These are runs of 6 systems, one row a step. Runs of the same system follow the same rule from any start.
fike, trace 1, 9 rows:
[[  1   9  43 -11 -14 -39 -15  27  12  54 -17   9 -21 -49  -9  13 -54  17
   -8  59  49  49   4  11  -8  33]
 [-26 -12  28  20 -27  22  -3  20  17  20  56   7  -5 -25 -17 -11  12 -35
  -60  42  26  27 -19 -34 -31  70]
 [ 20 -31 -55 -51   6  27  11 -18  -7 -17  45 -29  32  -8  36 -10  31 -35
  -49  24 -20  31  -8  -2 -41  42]
 [ 60  -9 -59 -26   9 -17  25  -4 -24   9  -1 -34  -8 -42  38  26 -30  -6
   32  52 -11  38  -5  55 -21   1]
 [ 26  20  -1  33 -21 -28 -20  33 -14  13   9  17 -48 -56   1 -22 -55 -18
   25  52  28  -6 -61  30  -6  20]
 [ -8  10  18 -49  -9 -18 -52   5  17  16  19  30   1 -27  -3 -65 -18 -31
  -59  20  34  -9 -52 -25 -12  44]
 [ 13 -12   7 -82  19  -7  10 -17  30  48   6 -14  33 -21   8   8   5  -4
  -59  30  24  48  28  -3 -35  32]
 [ 31 -16 -11  32  -1  17  51  24   4  20  33 -33  -8 -32   2  50  -6   4
  -10  60  18  45  18  32 -57  40]
 [ 21 -14 -43  33 -31  21 -14  34 -41 -55  40 -12 -13 -30  17 -23 -19 -22
   -2  38  -3   3 -60   9 -34  49]]
tizud, trace 2, 9 rows:
[[ 66 -20 -15  -6 -26  -6  42  -6   6  36  38  16  19 -50 -11  26 -15 -23
   10  21  -6  32  75  18 -12  35]
 [ 50   5  -6 -11  13  -8 -31  60  28 -13  57  55 -12 -48 -27  16 -33 -39
    5  14  -4  -8 -42  -7  14  40]
 [-46  12  15 -51  23  13 -61  17   3 -31  -3   5 -10  -1   4 -17  11 -19
  -31   6   3  12 -92 -54  19  -4]
 [-72   0  31 -33  -5   4   3 -48 -11  35 -44 -45  -4  16  28 -20  27  14
  -43  32  26  50  -1 -22 -17  -8]
 [  2 -22  14  39 -28  -6  62 -26   8  49  19  -2  -2   3  -2  -7   3   5
  -32  31  31  16  77  15 -50  39]
 [ 61 -22 -31  17  -1   7  39  19  16 -36  75  61  -7 -13 -23  10  -1 -34
   -3  -2 -11 -12  31 -17 -24  39]
 [ 34  10 -17 -66  34  22 -15  18   0 -51  18  29  -9 -38 -10  30   4 -37
   15   4 -21  26 -61 -46  15 -25]
 [-25  32  42 -59   2  19 -36   0  -6  27 -50 -43  11 -44  -4   4  -5   1
  -19  28  31  40 -66 -15  -5 -20]
 [-43  -6  43   7 -45  -5 -20  -7   3  46 -11 -26  30   1  -3 -42  -7  23
  -60  14  45  14  32   3 -30  58]]
mubiz, trace 3:
[[-38  -2  -9  51  11  -8  57 -36  -9  17   5  -5 -77  20  34 -14  23 -18
   -4  57  15   9 -25   3 -33 -18]
 [ 41  13 -31  13  15  19  36 -13  -3 -30  23  16 -30  -4   3 -48   1 -29
  -26  18  28 -52 -61  11 -73  -4]
 [ 86   8 -33 -66  11  10 -10  13 -11 -56   0  26  34 -33 -17 -14 -35   0
   -2 -23  10 -20 -19  -1 -33   1]
 [ 42   9  31 -54   2   4 -19  28   9 -13 -32  17  44 -32 -46  50 -32  37
   25 -34   8  30  42 -20  25 -14]
 [-51   3  73  21 -22  15 -23  24  27  36 -12 -10  29   6 -41  42  14  24
   -4 -28   4  25  47 -29  46  10]
 [-77 -25  12  45 -36   8 -15 -16   3  44  29 -36  10  27  24 -16  49 -24
  -29   6 -29  12  21  -4  28  40]
 [-10 -27 -64  33  -4 -24  22 -30 -18  29  37 -27 -32  13  66 -23  19 -38
    6  44 -34   3  -6  45  -4  20]
 [ 42   9 -46  18  37 -34  28  13  -8 -16   5  19 -65  -6  26  -5 -37   0
   27  46  15 -20 -51  44 -34 -14]
 [ 31  27  14 -38  28  -3 -16  25  -4 -57 -28  42 -23 -15 -26 -18 -43  23
   -9   5  49 -15 -64 -26 -36 -19]]
nuka, trace 4 (9 x 26):
[[ 11  24   8  21  13 -66 -32  28   9  21 -30  34 -37   3  -3 -25 -65  33
   29   3  31 -46 -20  45  16  -7]
 [ -8   1  15  26  -7   0 -32  41 -21 -86 -25  36   3  35 -27  -6 -31  56
   18 -48  10 -26   4 -32  13  -3]
 [  9  -6 -37 -38  14  30   1 -22 -37 -63 -34 -31  35  27  15  21  24  23
   32 -47 -44   9  10 -12  18 -52]
 [ 28   9 -37  11  15  -8  10 -17   7  51 -10 -49  22   2  21  19  16 -12
   44 -28 -45 -36  13  77  31 -34]
 [ -3  -7 -18  65 -22 -27 -49  39  11  21  35  -3   9  12   9 -34 -21  -6
    4 -17 -17 -61 -11  59  29  53]
 [-40 -23 -29  -3 -14 -33 -64  16 -38 -65   3  19 -17  30  40 -49 -22  12
    0   3 -18   3 -32 -24  29  35]
 [-29  13 -10 -30  28 -35   0 -43 -28 -24 -62  14 -44  32  33 -16  -1  20
   40  -3  -9   7 -14 -20  35 -75]
 [ 15  40  18  27  24   2  19 -14  19  12 -40   2  -1  30 -27  -9   5  20
   23 -56  12 -81  -5  32  -1 -67]
 [ 51   3 -33  11   0  26 -28  41  -5 -49  10 -19  53  10 -15 -18 -18  21
   -5 -48  -6 -68 -24  44 -25  24]]
Buv, trace 5:
[[ -1 -32 -23 -54   5 -36 -30  15  -3   2  -2 -17  27   2  36  -9 -34  37
  -43  35  19  46  26  17 -25  67]
 [-14 -27  25  32 -25 -35  37  -4  -8   7  -6  39 -32   8  -2  24 -24  33
   17  29  19  56  88 -25   4  19]
 [ -9  16  63  52 -31  37  28   8  18  15  33  45 -25 -35 -57  17  17 -42
    1   2  15   5   0 -55   8  -2]
 [  3   7   8 -53  10  57 -14   2  23   6  39 -22  35 -36 -15   5  44 -56
  -50   3  -7  13 -56 -33 -17  15]
 [ 26 -25 -49 -64  18  -2  10  -6 -15   7  -1 -53  23 -21  45  24  -5   5
  -17  46  -6  64   4  28 -32  24]
 [ 15 -15  -4  42 -28 -43  16  24 -28   2  -5  15 -44 -26  15  11 -60  29
   31  61  23  49  31  20 -10  33]
 [-31   8  61  28 -32 -13 -25  27   9  -6  17  73 -36 -21 -40 -17 -23 -12
   -8  11  31  12  -3 -64  25  26]
 [-12   9  42 -72  21  28   5 -21  41  23  12  22  25 -15 -33  11  41 -35
  -52 -15  11  21   2 -63  -2  -9]
 [ 45  -8 -20 -32  19  32  56 -13  18  35  15 -48  31 -27   4  41  22 -10
  -27  28   8  29  20  34 -61  11]]
lokur, trace 6, 9 rows:
[[ -16   11    1   17    1    8  -34   26   20   10   44    1  -13  -11
     1  -48    6  -40  -49   24   18  -39  -85    7  -25   44]
 [   5  -10  -18 -103   34  -25  -34   -9   -1  -26  -29    0   27   15
    26  -31  -19   33  -48    5   25   16  -12  -10  -28   13]
 [  27   21   27  -16   15   -6   31   -3   -8  -14  -68    7   -1    0
   -27   41  -31   63   40  -18   29   15   43    0   -7  -59]
 [   3    7   41   78  -19   51   18   43   23   -6   31    6   11   -4
   -58   51   22   -5   16  -36  -10  -21   19  -14   15    6]
 [ -11  -37  -37  -12  -10   23  -17   -5    8    9   68  -20   39   -1
    24    2   50  -57  -27   -4  -57   20   13   -9   24   50]
 [   6  -10  -46  -36   -5  -48    7  -49  -33   45  -20  -30  -18  -18
    65  -23  -13  -12   21   49  -15   36   11   44    9  -11]
 [  -9   27   28   62  -20  -36   -7   19  -17   10  -35   18  -57  -11
    -6  -32  -56   27   24   30   51  -26  -32   25  -14   -7]
 [ -32    4   34   -2    5   11  -38   32   17  -58   18   55   -3   26
   -34  -29   -3    9  -44  -26   25  -26  -31  -63   -4   25]
 [   7   -7   -9  -90   49   17   22  -40   21  -18  -11   12   26   23
    -1   23   42   -5  -23  -30  -19   21   25  -44   -2  -40]]
mubiz, trace 7:
[[  3  33  11  -4 -42 -28 -39 -22 -22  37 -15  19 -21 -46   6 -71 -29 -41
   19   9  11 -31 -51  11  30 -13]
 [ 15   7  -5 -62  36 -67 -10 -35  32  34 -15  59 -11  24  10 -47 -20   2
  -14 -16  13 -36  26   6  15 -17]
 [-11 -18  -8 -30  70 -14  32  -1  31 -40 -12  24  -3  75   0  34  16  51
  -21 -24   6   0  45 -22 -18 -20]
 [-23  -9   4  29   2  75  34  11 -22 -65  -4 -44  12  22 -12  50  45  21
    0 -13 -10  26  -7 -34 -30 -19]
 [ 15  17   7  43 -67  67   0  -9 -41   6   5 -57  31 -55 -13  -4  20 -42
   26  -7 -19  -4 -29  11   1  -7]
 [ 34  18  -7  11 -38 -32 -43  -1  -1  58   5   1  18 -43   2 -39 -31 -33
   32 -16 -17 -46  -4  56  46  11]
 [-15  -7 -12 -28  38 -87 -47  13  28  19 -11  45 -23  38  23 -15 -37  27
   12  -7  -7 -18  15  21  54   4]
 [-61 -13  10 -23  57 -24  14 -14   8 -34 -31  20 -46  64  22  20  16  40
  -13  12   9  33   0 -45   0 -33]
 [-23   8  13  18   2  64  65 -42 -18 -26 -12 -32 -11  18  -5   4  54  -7
  -23   5  18   9 -17 -33 -60 -40]]
Buv, trace 8 (9 x 26):
[[  7   8 -35  20  29  29  13  19 -36 -74 -18 -21 -38   9  15  33   4  12
   47   9 -19   3 -67  -2  -3 -52]
 [  2  40  15 -19 -16  -5 -49   8 -40 -20 -68 -23  -1 -25   1 -29 -42  30
   30  -4  24 -15 -66  12  11 -39]
 [  4  12  19 -40 -21 -47 -51 -17   7  37 -41  10  39   7   0 -60 -36  30
  -16 -36  22 -39  34  26  17   9]
 [  3 -19  -3  17  15 -33  22 -15  42  33  21  29  20  53  -7  -3  12  16
  -13 -47 -12 -41  94  20  15  14]
 [-16 -10 -10  75  26  35  48   9  23 -16  36  -4 -18  48 -11  44  52 -10
   15 -24 -33 -30  10   2   3 -18]
 [-25  15 -20  26   3  59  -4   3 -33 -45  -7 -55  -9   3  15   6  39 -19
   19  -2 -27 -10 -89  -6   0 -40]
 [  8  17 -33 -50 -18  -9 -44 -27 -54 -15 -51 -42  13 -22  40 -51 -23   2
   21   4  -7  -2 -55  24   9 -29]
 [ 35   2 -18 -31  -5 -77 -26 -14  -6  25 -31  33   2   0  17 -44 -59  25
   25 -12   7 -28  41  44  24   1]
 [ -1  -2  19  35  32 -47   5  23  54  15  17  66 -18  48 -28   6 -14  25
    2 -38   5 -52  52   6  23   7]]
lokur, trace 9, 9 rows:
[[  4   4 -15  78 -51 -21   9 -29 -25  25   3   2 -11  13  13 -63  -7 -12
   27 -20  -9 -66  24  46  10  -1]
 [  8   1 -41   9   7 -28 -41  11  -7 -44  30  48 -24  19  15 -63 -14 -27
    5 -20 -19 -66 -53   0  21   9]
 [-19  16 -24 -66  63 -13 -35  -5   0 -41 -32  -1 -18  31  24  -6   8   8
    3 -12 -13 -11 -74 -12  20 -55]
 [-24  30  25   0  37  30  10  -5  11   6 -62 -59  16  34 -10  24  20  46
   -3 -26  19 -25 -26  24 -21 -60]
 [ 11  -3   2  46 -24  46   6  14   2 -11   0 -43  65  30 -26  -4  17  31
  -17 -60   1 -53  33  32 -30  17]
 [ 40 -26 -54  -5 -33   5 -22  -5 -30 -34  26  -4  56   2  13 -15   3 -12
   29 -51 -58 -20  46  16  37  19]
 [  0   7 -34   7  -6 -30 -27 -14 -27  14 -13  -6 -21 -14  34   1  -7 -27
   74  -5 -56  -3 -18  28  79 -39]
 [-69  20  15  49  10 -24 -39   8   9  35 -16 -23 -40  28  22 -26   8  -4
    7   8  -4 -37 -65  28  35 -17]
 [-51  -6  -6   2  19 -10 -21 -15   6 -23 -13  -7   5  74  22 -64  16  33
  -58 -23  20 -51 -20   0 -33  14]]
tizud, trace 10, 9 rows:
[[ 11  16  50 -15  20  -5  29  -3  62  40  29  71 -17 -10 -49  -3   7 -29
  -39  -4  36 -21  16 -36 -17   1]
 [  8 -10  -8 -53  49  44   6  10  49  -7  46  -9  41  11 -15  27  50 -28
  -64 -16  -9   1 -17 -22 -30  22]
 [ -7 -27 -21 -37   4  31  -4  20 -17 -14  16 -58  21 -27  27  51  14  -4
  -17  47 -16  86 -16  -8 -15  32]
 [-13  -3  27  34 -63   4  -3  14 -35  15  10  -4 -27 -62   0  -7 -28 -17
    4  65  26  61 -14 -19  -7  41]
 [ -3   8  27   1 -43 -11  -5 -27  -1   8  30  67 -21 -23 -18 -75  -4 -49
  -31   8  27 -18  -5 -51  -5  24]
 [  7  -5 -12 -89  51 -20  16 -41  39  10  17  48  -3  16   7 -23  24 -31
  -50   1   5   0   7 -36 -15  -8]
 [  7  -6   0 -49  68  10  33  20  41  17   5 -22  -6   1   2  63  12  16
  -40  42  23  47 -11   3 -52   7]
 [ -4  -9  26  36 -27  56  12  46  -9 -28  23 -32  11 -29 -27  37   0  11
  -29  33  27  44 -16 -21 -53  48]
 [ -3 -15  17  -2 -77  33 -12 -14 -42 -30  26  19  19 -43 -13 -28   6 -39
   -4   3 -10  42  18 -66  14  33]]
nuka, trace 11, 9 rows:
[[-22   2  16 -50   6  -9  -5 -51  21   5   7  54   7  27  -5 -63  31 -32
  -48 -33   6 -30  12 -56   4 -10]
 [ 40   1 -33 -56  80 -20  40 -11  38  -7   3  29 -20  28  10   1   1   9
  -36  11  26 -25 -12  14 -59 -18]
 [ 32  10  -2  46  33   8  37  55   8 -18  -7 -18 -31  -9 -14  58 -31  42
   20  35  33   5 -25  40 -50  -1]
 [-10   6  34  56 -63  58 -14  38 -42 -29 -12 -44  20 -40 -27  34  -7  15
   29   0   0  34 -12 -14   6  11]
 [ -7  -3  10 -41 -59  28 -31 -38 -28  20  -3 -23  55 -39   0 -16  26 -41
    9 -25 -36  34  24 -32  48   0]
 [ 10  -9 -11 -51  19 -48  -1 -39  44  71  27  35  12   6  14 -23  14 -40
  -20 -10 -21 -12  51   9  33  10]
 [-14 -20 -11  24  56 -47  15  26  55  10  40  47 -41  53   7  -3  -5  14
  -42  19  19 -29  11  13 -25  38]
 [-34  -9  -5  39  18  19  22  24 -24 -66  -9 -17 -45  34  14  10  -3  39
  -17  40  31  21 -44 -18 -57   5]
 [  2  30  18   8 -39  50  26 -32 -59 -16 -52 -46 -10 -42  -4   4   5  -1
   33  18  17  29 -38 -12 -21 -56]]
fike, trace 12 (9 x 26):
[[-18   6 -16 -53  56 -26 -19   7   1  12 -49 -41 -13   5  36  49  -9  31
   28  24 -13  44 -27  25  28 -40]
 [-47  29  48  71 -28  -2  18 -12  -9  56 -30 -26 -50 -13  -3 -12  -3   0
   12  39  36  -1 -30  16  -7 -23]
 [ -7  -3   8  20 -41  15  14 -41  -9 -14  28  38   4  18 -11 -86  19 -30
  -49 -21  19 -48  11 -34 -35  22]
 [ 61 -20 -32 -82  25  -3  23 -18   7 -34   6  34  38   2  -6  14  -2   8
   -7 -29 -12  16  61 -21 -12  -4]
 [ 37  11   8  15  28  11  12  59  17   2  -7 -17  -3 -35 -28  95 -23  23
   47  11  -6  30  -5  27  15 -15]
 [-47  16  18  69 -25  25 -54  47  -7  -3   8 -42  -1   0  -4 -16   3  -3
   -3   0   0 -31 -80  18  14  23]
 [-46 -17 -16 -39 -27 -25 -42 -54 -27   9 -18 -18  27  36  46 -80  12  -2
  -36 -12 -11  -6  11  -6  14  16]
 [ 13 -18  -4 -25   6 -45  53 -48   4  41  -9  35 -23   2  16  16  -6   4
   17  21  -1  45  92  -6  10 -17]
 [ 27   9  11  59  24  17  52  35  31 -18  46  47 -53 -14 -37  50   5 -24
   18  18   8  -9 -15 -17 -17  -8]]

Which system made each of these runs?
trace 13:
[[ 11  -3  43  47 -42  43  26   6  11 -19  32  41  22  -1 -61   7  18  -9
   -8 -44   7 -18  55 -46  -4  16]
 [  2  -3   1 -14  -4  72  -9  17  13  -9  39 -36  54 -22 -24  49  54 -43
   -7 -31 -47  17 -13 -26  23   4]]
  Buv
trace 14 (2 x 26):
[[ 67  35 -10 -25 -15  29  24 -37 -15  24 -32 -33  38 -42 -16  -5   1 -16
   33 -30  -5 -34   3  41 -10 -55]
 [ 25  16  14  24  -6 -21 -36  34  17   6 -25   9  36  16 -30  -2 -34  41
   29 -64  -2 -66  31  44  32  -5]]
  mubiz
trace 15, 2 rows:
[[ 41 -20 -54 -55  19  21  -2   1  -8 -69  48  30  10  -7  12 -20  12 -38
  -27   0 -20  -1 -35 -33 -27  23]
 [  3   6   3 -86  25  -6  -9  -1 -17 -22 -36  -3 -19 -35  13  28 -21  12
    3  46  17  77 -34 -37  -5 -25]]
  tizud
trace 16, 2 rows:
[[ 20 -24  -3  10 -42 -28 -20   6   3  32  10  -2  56   2  -2 -17 -25  24
   -5 -30  -6  -9  93  38  16  58]
 [  1 -27 -23  24  27 -50 -23  42  31  -3  48  57 -27  20   5  27 -14 -12
   30  -8 -41  -7  26   2  63  28]]
  tizud
trace 17:
[[-74   1  27 -10  43 -24  -6   3  13  11 -46 -24 -37  42  24  13   1  50
  -30  39  36  34 -28  -8 -16 -10]
 [-17  12  34  20 -44   8  49 -62 -32  12 -40  -1 -16   6  -3 -56   3  12
  -21  14  51  -3  28 -17 -54 -22]]
  Buv
trace 18:
[[ 26 -22 -44 -72  13 -21 -26  -5   2 -30  46  43   5  -9  23 -43  -9 -37
  -41  16  -7   9 -20 -24 -11  44]
 [-21  -3   8 -64  53 -28   0   8  14 -11 -14  25 -46  -3  16  26 -17  14
  -22  57  28  64 -34 -40 -14  -6]]
  tizud
trace 19:
[[ 13 -31 -37 -18  49  -6  18  44   5 -47  25   1 -27   6  21  55 -15  22
  -10  51   3  54 -17  -3 -36  30]
 [  7  14  34  -1 -13  40  16  27 -19 -18 -15 -21 -17 -55 -23  33 -20   7
   -8  54  45  59 -45 -23 -47   5]]
  mubiz
trace 20:
[[ -1  14  26  19  51   7  57  -2  58  41  36  34 -52  -2 -25  39  31 -38
  -14  28  15  -4 -14 -16 -19 -22]
 [ 25   7 -16 -10  13  74  25   2   8 -24  34 -38  29 -14 -14   3  43 -34
  -45  -1   5 -17 -55  -2 -65   7]]
  tizud
trace 21, 2 rows:
[[ -8  21  26  55  -2  39  45   1  17  66   1 -63  -8 -21 -12  37  28 -14
   -2  31  17   1 -20  43 -34 -12]
 [ 11 -11 -35  56 -38  12   7  -8 -33 -34  24 -13   9  22  15 -72  -2   1
  -27  -9  12 -57 -11  30 -54  40]]
  fike
trace 22, 2 rows:
[[-14  -8  -5   6 -10   8 -25   6 -27 -42 -52 -43  52  50   4  -9  -8  76
   -1 -52   4 -24  29  25  -9  -4]
 [-34 -14  25  34 -51 -19 -17  -1 -43 -16 -40   4   2  10   1  10 -23  44
   50 -17 -12  39  67 -22  55  -5]]
  fike
trace 23, 2 rows:
[[ 17   1  10  23 -22  51 -30  54 -16 -51 -13 -43  62  -3 -32  36 -10  46
   12 -45  -6  -7   1  11  -3  16]
 [ 12 -26 -40 -27 -39  11 -27 -13 -42  -6  -5 -51  59 -17  32  12   5  -2
   29 -15 -54  41  37  16  40  15]]
  nuka
trace 24, 2 rows:
[[-46  18   3  -5  -7  38  -2 -41 -10  26   0 -52  -6  -4  23 -39  50 -47
  -36  21  -1  -8 -75  -8 -18 -17]
 [  8 -18 -33 -23 -24 -12  27 -52 -34  17 -11 -35  13   3  47 -53  -2   7
  -38  36  22  17  26  29 -62  24]]
  tizud
trace 25, 2 rows:
[[-45  25  41   6 -20  47 -19   9 -27 -22 -24 -25 -23 -35 -12  18  14 -15
   14  23   8  41 -77 -51  15 -31]
 [ -6  19   8  -5 -49  36  -3 -58 -12  54   2 -42  41 -25   1 -50  44 -56
  -17 -23 -14 -28  -7  10   5 -12]]
  fike
trace 26, 2 rows:
[[-19 -35  -2 -37  51 -30 -10  22  57   6  30  29  18  48   2  16   8  25
  -60  -6   6   9  47 -13  -8  52]
 [-26 -40 -21   3  15  27  31  13 -12 -37  18 -38   0  18  24  57  25  21
  -19  38 -10  75  19 -23 -31  29]]
  mubiz
trace 27, 2 rows:
[[ 79   1 -38 -17  43 -45  31  11  30  21  20  46 -18 -16  -6  29 -32  -7
   37   1  -8 -21  32  42   5 -13]
 [  3  22  22  19  50 -12 -24  75  36 -23  -1  26 -34   2 -28  28 -36  30
   -4  13  35 -24 -68   9 -11   5]]
  fike
trace 28:
[[ -6  20  28 -37  17 -16 -63  30  51  69  -6 -22  47 -14 -17  15  -5  -1
  -10 -29 -10 -20  -7  36  50  13]
 [-21 -33  -3 -13  -3 -52 -42  19  11   5  -7   3  33  41  17 -23 -32  57
  -36  -9  13   3  59  21   2  65]]
  nuka
trace 29:
[[ 51  -5  -8 -14  53 -16  22  52  38  -7   3   7   5   2 -19  48 -36  49
  -18  16  37   0  14  36 -53  26]
 [-21  -2  19  23 -16  28 -30  63 -26 -51 -13 -31  -1 -16 -11  23 -30  43
  -10  34  31  40 -50 -12 -30  37]]
  fike
